Each path below is one point turned by a fixed rotation once a step. After each direction that follows a path, write how fast that rotation turns it, in degrees a step (0 if it stays still).
Each turn is a multiple of 5 degrees from 10 to 175, or 0.
Each row of a path follows its step; steps can be skipped.
Rotation 1:
step 1: [-12  19 -36 -27  -8 -28  20 -21  31  -8   5  16 -18 -25   5 -16  -3   9
  -5   6 -18 -27  -5   1 -28   5  15   0 -15   1  28 -27  13   3  -3 -14
   8   3   8   5 -11 -13  14  24  15  -4 -22   7 -13  -3  -9  -6   3  19
 -17  -2  25]
step 4: [  3   6   5   1 -19   6  24 -10  19  21  -8  18  -5   7  -2  17   9  16
   0  15  -8  15  22  -3 -20 -15  -9  21 -12  -9 -28 -10  22  17   0   1
  -1  11  -7  33  -3 -39  35 -20  -7  23  24   5  12  11  -2  -2  16  33
 -21   7  -4]
step 5: [ 11   0 -26  12 -13  -6  16  -2   7   8   4  26   4   4  12   5 -19  17
   3   8  16  -5  -7   0 -20   4 -22  17 -36  -4  -6   1   8  -7   0  12
 -10 -15 -19   7  -4 -29 -10 -23  41  -1  -8 -11  36 -12 -14  -1 -23  -8
  -3  26  37]
step 6: [  9  15 -10  18  -1 -21  23 -30  21  -2  -9  13 -32 -13   4 -13  -5  -2
  25  11   2  10  -9  10 -20 -11  -8 -14 -27 -24 -14  38 -29   1  12  22
  -1   0   8  18 -35 -15  25  13   4  -7  11 -14   3 -11   0 -10   8  -1
 -22 -12  -9]
step 7: [ 19  -5 -28  10   3 -17  28  18   3 -15 -17  12  -2 -36   4  -3   3   6
   3  -4 -29  -2  -4 -15 -31 -10  -9 -14 -20 -31   4  13  32 -16 -15  -1
  24   3  -4   0  -7  -8 -20   1  -4  24   0  -1   4 -35  15  14 -15  20
  -4  15  -3]
step 9: [-25   7 -22 -11 -15 -10  22  -2  12  -5   0  12  20 -21 -17 -15  13  -9
   5  -6   8 -33  18  11 -52  23  -1 -27  -1  -7 -10  -6   4  -2  -1   6
   7 -16  -4  32   9 -19   0  15   8   1  17  26  -1   0 -13  17  11  18
   8  -2  30]
step 10: [ 36  27  13 -11  -8  -5   8 -28   4   0   4  -9  21 -16   2 -11  -2  26
   1  14   6 -10 -10 -33 -30  12   7   7 -14  11  -9 -13  -3   9  -7   6
  10   2  31  20  -7 -37   2  -2   3 -36  -4  -2   2 -10 -16   8   2  29
 -10  27 -13]
step 12: [ -5   4   2  25  -7 -11  14 -25  -6  27  -4  13 -37 -10  28  -5   5  34
  -4   7 -15 -14  -7 -13 -30   2 -24   0  -1  15 -12   5  22   5   8 -28
  -4  -3 -36  25 -11 -34  19  -8  -8   4  -7 -14  -9  -7   3  12  12  15
 -12   2  -3]
step 17: [  9  23  -7  -6 -13  -5   1 -11   7  -6  -2  44   1  19   3   4  23 -13
  -2   0  13 -25  -5  -2 -52 -10  -7 -28 -14 -25  -8   9  24 -32 -12  11
   7   5  10  14   1 -32  -1  -5 -12   8   0 -20   9  -2  -5   1   0  20
   6   9  21]
Directions:
[  2  -1   0   0   1   7   1  -5   3   2   1   0   4   2  -3 -10  -4   2
   3  -5  -6   4  -8   7   5  -5   7  -7  -5  -2   1  -3  -7  -1  -7  -1
   3   1  -3   0   1  -2   6  -5  -1  -3   2   4  -5   5   1   3  -4  -5
  -5  -4   8] : 140
[ 9  3  1  3  5 -9 -6  3  2  2  1 -6  7  6  0  2  0  5 -3  1  3  3 -6 -1
  5  6  2  6 -7 -1  7  4  0  5  0  1  7 -1 -3  2  1  1 -1  2  6 -5 -1 -2
  9  0  2  7  0 -5  3 -3  0] : 140
[ -2  -2   7  -2  -3  -1  -2  -3  -8   2  -4  -2   3  -1   1   3   0   3
  -1  -9  -6 -10   1  -3   1   7   8  -5   0  -2   0   0  -1   3  -2   0
   3  -8   3  -1  -3  -1  -4  14  -1  -5   7  -1  -5  -1  -2   2   0   2
  -1   6   2] : 35
[-3  1 -2 -4  0  4  0  4 -2  4 -1  9  5  6  3  3  0 -3 -4  8  0  0 -2  1
  0  6 -1 -2  5 -8 -2 -2 -1  9 -5  0 -4 -7 -5 -4  4 -6  7  2 -2  4 -5 -4
 -3 -1 10  9 -1  2  2 -1 -2] : 85
[ 9  5  4 -2 -5  3  5  4  2 -1 -4  4 -1  1 -6  8 -3 -5  2  8 -3 -7  4  0
  4 -1  5  3 -3  4  9 -3  3  1 -7 -6  0  3  2 -1 -1  4  2 -3 -1 -1  2  5
  2 -7  0  2 -3  1 -8  3 -4] : 120
[ 7  5 -4  2  3  4  2  0 -4 -1 -1 -1  1 -1 -4 -6  1 -6  7 -5  2 -2  3  6
 -4  3 -2 -5 -3 -6  7  3 -3 -7  3  2  1 -3  3 -4  3  3 -3  4 -6  1 -5  0
  9  6  9  1 -3  9  0  2 -3] : 40
[ 4 11 -2  1 10 -2  2  3  4  5 -1  3 -4  7 -1  3  6 -1  2 -3 -1 -2  3  4
 -1  2 -7 -1  5  7  1  1 -7  0 -3  2  4 -2 -3  5 -2  2 -1  5 -7  4  1  0
 -6 -5 -3 -4  7 -1 -1 -4 11] : 130
[-4 -6 -3  9  3 -3  3 -8 -5 -2  3  4 -9  3 -2 -1  3  3 -2  3 -5 -2  1  3
  2 -6  0  2  0 -7  4  0  1  3 -5  4 -1  5 -1  4  6 10 -2  4  0 -7 -7 -7
 -3 -5 -1  4 -3  4 -2  0  2] : 60
Rotation 2:
step 0: [ 11   6  -3  13   6  11 -25  18   3  18 -18 -34  -5   0   5  14   4 -36
  32  -8 -13 -21 -11  20   5  16  15  13 -18  13 -14   8 -10 -10   3  -6
  -1 -20   8  -2  -1  -6  -9 -21  -4   6  -6   8   4  34   8   8  27   6
 -22  44   4]
step 1: [-26 -14 -10  21  23  31 -14  20  -9  25 -10   0 -10 -19  29  -5   0  26
  14   4  33  -9 -13   5 -24  20 -10 -12 -14   7  -7   4  18   3 -13  15
  -4  -5  35   3  -5 -26  -6 -19  17  22  -4 -15  -7  19 -10  -1  12   6
   6   8   2]
step 2: [ -3  11   8  -7  20  34   5   5  -3 -11 -13  -8  14  -7   9  16  32  13
  -8  -5  19   6   4  19 -14  29  15  -2 -47   2  -2   0  29  33 -12 -10
  19 -18  -1  10   9   1   1  -1 -10  10  10  -3  -1 -34  -4  -3  17  -3
 -25  -3  -5]
step 6: [-30  20 -11  13 -17  13  -7  11 -11 -27 -20 -10 -26 -10  15   4  -5 -27
  28 -10   5   0  15  -7  17  -7  -9  25 -34  14   0  -2 -25  -7  11  -4
  23   4 -15 -10 -22  -7  -8   0 -19   1  -9  12 -17  21  -7  23   8 -22
   1  -1 -16]
step 7: [ -7 -10 -11   4 -13  21 -22   7 -25   1   2  -6 -33 -24  14   6 -42  -1
  13  23   4  -6 -12 -11  12  -8  15 -38 -21  -5 -10 -11   7  14   8  10
  -3   8  -4  18  -8 -19   1   6   0  16  17 -33  -3   2   7  25   9 -26
   5 -21  -3]
step 9: [ -7  -4   7  30 -13   2  22   8 -21 -16   0  -4 -23 -33  11  17 -12   9
  -1  -7 -19 -21   4  -7 -35   8  -7  13 -14   5  11  21 -14 -15   6 -19
 -14  -2 -14 -22 -14  10 -19 -17 -28   3  -1  -8  -2 -29  -9   9 -25  -6
  15  -8 -30]
step 13: [ -5   1  11   7   8  28  12 -10   3   8 -11  -6 -15  -2  35  11   0  11
   1   9  -8 -12   0 -32  -8 -12  33 -30  15   1 -22 -11 -22   9 -15  18
   5 -13   4 -20  13  -1  -3 -24  30 -16  16  -6 -12   6   9  23   2 -35
  -9  -4  19]
step 14: [  2   4  36  12  13  14  -9 -38   4 -16  24   7 -11  -3  20   0  27  23
  -2  21   2  18  -4   9   5   4  28   2 -29   2 -16   1   3 -27 -21  11
   5  -7 -13 -15 -20  -7 -14 -17   1 -39   9  -8  14  13   3  -5  18   6
 -14  -3 -10]
step 15: [ 16 -17 -17  16   7   1  -5  -9 -15   2  20 -20  -9  -8  -8  29   1  21
  14 -12 -14  -6 -13   3 -25  21  37  15 -19 -12  -5   1 -19   6  -5   4
 -13  -8 -20 -45 -22   7  11  -9 -12  -4  30   2  12   4   9  -7   2  28
  17  -3  13]
Directions:
[-1  3  4 -1  2  3 -7  1 -2  7  5  0  3 -1 -2 -1 -5  5  9 -3  5  2 -2 -3
 -2 -3  8  1  1  6  2 -3 -4 -1  5 -1  6 -1  3  8 -7  4  2 -6  1 -4  8  1
  2  5 -6  5  0 -5 -7  2 -6] : 55
[  1   9  -2  -1 -10   3   0  -7   2  -4  -5   2   9   4   3   6  -1   7
   0   3  -2   4  -1   1  -2  -5  -1  -4   4  -7  -4   1   0   7   2   4
   3   4   2  -2   0  -3  -5  -1  -6  -1  -1   5  -5   3  -9   0  -5   1
  -4   4   3] : 45
[ 0 -1 -9 -2 -7  0  7 -6  0 -1  2  3 -4  0 -5 -6  2 -4  4 -1 -3  2  5  0
 -5  4  3  2  0 -4 -5 -2 -1 -7 -2 -3  3 -5  1  7  2 -7 -3 -9  5 -1 -7  4
  7 -2 -8  4  5 -3  0  2  2] : 135
[ 0 -7  3 -1 -4 11 -2  1 -1 -1  0  0 -7  5  3  1 -1  3  1 -2 -4  3  3 -5
  2 -1  0 -9  9 -5  7  3  9 -6  0  7  3 -1  5  3  2 -1  3 -1 -1  1 -2 -2
 -1  6  6  0  4 -2  5  7 -4] : 115
Rotation 3:
step 2: [ -8  17 -14  11 -19 -25  -1 -12  -7  -8  10  14  -9  -8   2 -10  -9  23
 -11  26 -33   5  19  12   8   5  -7  13 -29  20 -16   5  20 -18  -9  24
  19 -18  22 -16   6 -13   9  -2 -33 -19  -5 -29   3 -14 -16   5 -29  -4
  -8  20   4]
step 3: [  3  14  -7  49  20  10 -23  -7  12 -12  14   7  11 -33   8  -7  -9   0
 -28   6 -14  20  -1 -25   2  -4 -17   7  -4   1  -9 -26   5  24 -22   8
 -22   7   4  -4  11 -19  21   6  11  20  -1  -9 -12 -18 -15   4  14 -25
  17  14  26]
step 5: [ -4 -20  -6  -2 -20   6 -41  18   1  10  20   7  23  -3 -12  11 -23  -8
   9 -13   6   4  10  -5   6  -3  16   4 -18  -4  13   6  -3 -11 -26 -27
  16   5  34  -1   1  -9  23  -1  24  -8 -15 -36   7 -17  -9   0 -23  18
  35 -19  10]
step 6: [-11   5  19   8   7 -20 -19  11  11 -25 -19  -7  11 -11  -6  13 -56  -2
   2  33  -9 -11   8  -6 -13  10   7  11  -6   9  21  -3  17 -25 -20  -2
 -16  25  -4  20  -4  21   3  20  20  -2  -6  -3   8   5   1 -40  12   9
  -6  14  -3]
step 7: [ 21  22 -22  -3  -4   1  -6   5  31  -9   8 -15  -8 -35  -1  17 -13  -5
   5  26 -22  -5  -8  26 -17  -3 -10  -8  -3  18   1  34   6  -8  -6   0
  -4  -7   6  15  20  10  18 -33  -2 -10 -15   5  16  17 -10  -1 -11 -27
  25 -22 -33]
step 8: [ 15   1  -5  19   6   3  12 -42  32 -10  11   0  -2  17   2  -3 -46  -1
  -8   4  -8  28  16  -3  -9   1 -10 -30 -16   0   9   7  10 -37   0  -6
  16 -15  -1 -17  18 -16   3  19   5 -18 -12  19   1 -23  -6  10  11 -11
   8 -22  13]
step 9: [ -1 -21  -8  11  13   5   8   2  45 -22  42   5  11  -4  -7 -13   4 -13
  -5  16  -9  12   5   5 -18 -36  15   3  34 -23  14  25 -22  -8 -10  15
  -4  -4  -9   0  -6  -1  20   0  12   1   7   6  13 -21 -23 -18  -1  -4
 -16  29   6]
step 11: [-12   9  23   5 -11  -7 -25 -16 -19   0  32  -1  14   6   1  21   3  -3
 -15   5   4  23  13   5   7  21   3  -2  15  -9  13 -16 -17 -14  -7 -15
  -4  47  27   3  13  -3  35  -1  11  -8   2  26   8 -19   5 -13  19 -19
   7  11 -31]
step 16: [ 24  16  23   0 -39   1  -6 -23   7 -12  -3 -19  -4   5 -30   7   3 -23
 -13  -4  21  12  -2 -36  12   8   3  -1   7  -6  -6   2  19 -11  14  15
  17   7   5  -8   9 -27  26  23  35  17 -10 -24 -19   1  -8 -11   7  10
  -6  -7 -19]
Directions:
[  1  -6  -4   7   3  -7   4  -9   0  -4   1  -4  -7   1   3   4   2 -12
   3   1  -7  -5  -1   0   4   1   1  -3  -9   7  -2   9  -2  -3   3   5
  -2  -7   0   0   4   0   1  -2   2   4   1   3   0  -1  -1   0   1   2
  -5   1   5] : 55
[-2  2  4 -2 11 -4  1  2  2  1  3 -6  3 -3 -3  0 10  1  1  0 -8  7 -5  4
 11 -1  1  6  0 -3  0  0 -1 -3  3 -1  6  2  2  7 -2 -5  0  1  2  3  2  2
  6  0 -4 -6 -4 -2  8 -6  3] : 170
[-1 -4  7 -4  2  0 -2 -5 -6  4 12  4 -5  6  4 -2 -5 -3  5 -3 -5  3 11  2
 -1  5 -7  2 -2 -2  2 -3 -1  2  0  4  8 -2  4  1  3  4  0 -4  0 -8  0  4
  2  1  4  4 -4  4  6 -3  0] : 115
[ -9  -1  -1   1  -5  -4  -2  -3   5   5  -4  -3  -6   0 -11   2   0   0
  10   3   0  -2   3   1   7   0  -8   3   2   1   0  -7  -7  -6  -1  -3
  -9   6   3  -5  -2   0   1  -4   3  -1   0  -1  -2   5   0  -3   1   4
  -1  -6  -4] : 65
[  2 -10  -4   3  -3   1   1   4   3   2  -6   1   3   4  -1  -5   0  -6
   7  -2   0   1   1   4  -6  -2   4   5   0  -4   9  -3   0  -2  -1  -6
   2  -5   5   5  -8  -4  -4  -2   1  -2  10  -2   5  -6  -2   1  -4   6
  -5   1   3] : 85
[-1  3  2 -3  1  1  2  3  0  0  3  4 -5  1  1  7 -3  1 -3  1 10 -3  5  7
  2 -4 -1  1 -5  4  8 -9  3 -6  3 -1 -5 -5 -1  3 -3  3  3  7 -2  9  3  8
 -4  1 -7  3  1 -2  4 -2  8] : 155
Rotation 4:
step 1: [-39  27 -22  -4   2 -15 -16 -17  16  10 -14  -5  -6 -11   2  -9  16   0
 -12 -11   7   8  22  11 -12   6   7  10  -7   3 -17   8 -13   5  39  18
 -13  -5  -2  -6   0  14  -7   9   1  12 -20 -33  32  35  20   6   3  16
  14  -4   8]
step 2: [-37  -1 -11   7   5 -26   8 -11  25  11  -1  -4  29   7 -25  13   9   1
  -7 -22   9  18  14  20  -6  15   9   7 -22 -20  13 -21  11   9  22   9
   0  -5   6 -14   9  29  15 -16  19 -21 -12   5 -16   5   3  -1   8  21
 -21  14  -6]
step 4: [-15  12  -5   5  -5  -4  16 -16   0  12  -9   6 -11  16  -1 -13  19   0
 -18 -12  16  -9  13  19  -1 -26   3  16  -6 -40  29   5   4  28  39 -16
 -40  -4   6   4  24  20   1  -2  -3  11   6  -7  -1  14  16  -8  16  -6
   5 -17  15]
step 6: [ -1 -16 -10   4  -3 -14 -18  -2  -3  21 -12  16  16  -7  -2   1   5   7
 -25  -5   6  18  27  -2  15  -4  18  14 -28   0  15 -25  19   2  -3   5
 -31  -8   9  11   8  35  12 -30  16 -10  11 -28  -4  14  18  -2  -2  24
 -14  26  14]
step 9: [-48  -7   0  -6   9 -50  -6   0  14  12  17   9   6 -12   1   4 -17  -2
 -15  -6  16  -8  30 -10  23  -1  10  -2   0  -4   1 -21  -2   4   9  -1
  -9   2   4  12  27   0   7  15  -3  -8  -4  -4  33  22  29   1   5  15
   9  10  13]
step 10: [-19 -13  -4  -8  13 -21  -4   5  15   4 -43  26  18  39  17   9 -20   3
 -16 -15  16  18   7   0   3  17  15  19 -27 -18 -17  -2  18   2  11 -17
  -8  -4  -7 -11   8  14  16 -20  -3  -3 -10 -19  -5   7  11   3  -4  14
   3  16  12]
step 12: [-36  38  26  -8  -2   2   9   6  16  13  -5  27   4  10  -9  -3 -11  -6
 -20 -13   3  -7   4   1  18 -19  -1  10 -34   1   8 -15  18  19  10   9
 -12  -2   5  -1  26  12 -12 -10  -2   4 -17   2  13 -15  29  12  14  -1
  11 -24  27]
step 13: [-26 -14  -2   5  24 -24  -8  -9   2  15   3   7  19   2   9  -6   1  26
 -26  -2  21  -6  -6   7   8   2   5   9 -31 -10  16 -30 -23   7  -3  -8
 -21   0 -11   2  23   0   3  -8  -9  20 -37  -1  23   1  13  -7  -1 -10
  18  32   4]
step 16: [-40   8  12 -11  -2  -6  29 -14 -20   7   2  20  11  14   8  -5 -19   1
  -1   0  13 -15  22   9  -3  13   8  11 -13  16  27 -23  11  29   2  -3
 -10   7 -11  11  -9  -5 -22 -34 -16  13  -8  -8  30  -4   4  14  19  19
   8   6  16]
Directions:
[ -1   2  -1  -8   4   4   2   6   4   3  -5  -3  -2  -6   2  -6  -2   0
   9  -5  -1   0   3   0   1   5   5 -10   1   6  -3   0  -5  -3   1  -4
   6   1   1   3  -3  -2  -8   3  -7   5  -2   0  10   2   7  -1   2   3
   0   2  -2] : 170
[ 4  2  2  6 -1  0  2  9  0 -1 -2  6  3  2  0 -3 -6 -6  9  3 -2  7 -1  6
 -1 -1  2 -4  4 -5  9 -2  2 -6  1 -1  3  0 -6 -1 -1  6  0  3 13  6 -1 -1
 -3  2 -1  5 -2  4  3  4  0] : 90
[-1  1 -1 -2 -3 -6  3 -7  0  6 -6  2 -5 -8 -4 -1  2  6  2  1 -6  2  9 -1
  5  3 -3  3  4  4  5 -2  4 -2  1 -3  3 -6  1 -1  2 -5  4  3  7  6  5 -2
  1  2 -3 -6 -1 -2  2 -8 11] : 140
[  0   0  -7  -1  -3   2   6   2   0   0  -1  -1   6   5  -4  -8  -3   3
   3   5  -6  -2  -5  -7  -3  -3   5  -2 -12  -3   4   9  -1   0  -1  -3
   3   2  -1   0   2  -4   3   1   0  -1   8  -4   0   4   2   0  -5  -3
  -8  -4   0] : 95
[  5  -2  -5  -1  -2  -2   1   9  -5   2   3  -8  -6   1  -4  -8   1   2
  -5  -1  -3   0   2   2  -1   0  -6   9  -2  -1   5  -2   0  -1  -3  -3
  -6   4  -3   1  -4   3  -3   2   1  -1  -6  -3   1   9  -1 -10   6   0
  -3   8   0] : 155
[-2  0 -7  1 -1 -4  0  5  2  7  2 -4  2 -7  6 -4 -4 -8 -6  9 -3  0 -4 -4
 -5  3  1  4  2  0 -6 -8 -3  1  2  3 -1  0 -1  2 -4 -2  5  5 -1  4  0  1
  5  3 -7 10 -1 -5  5 -6 -2] : 175
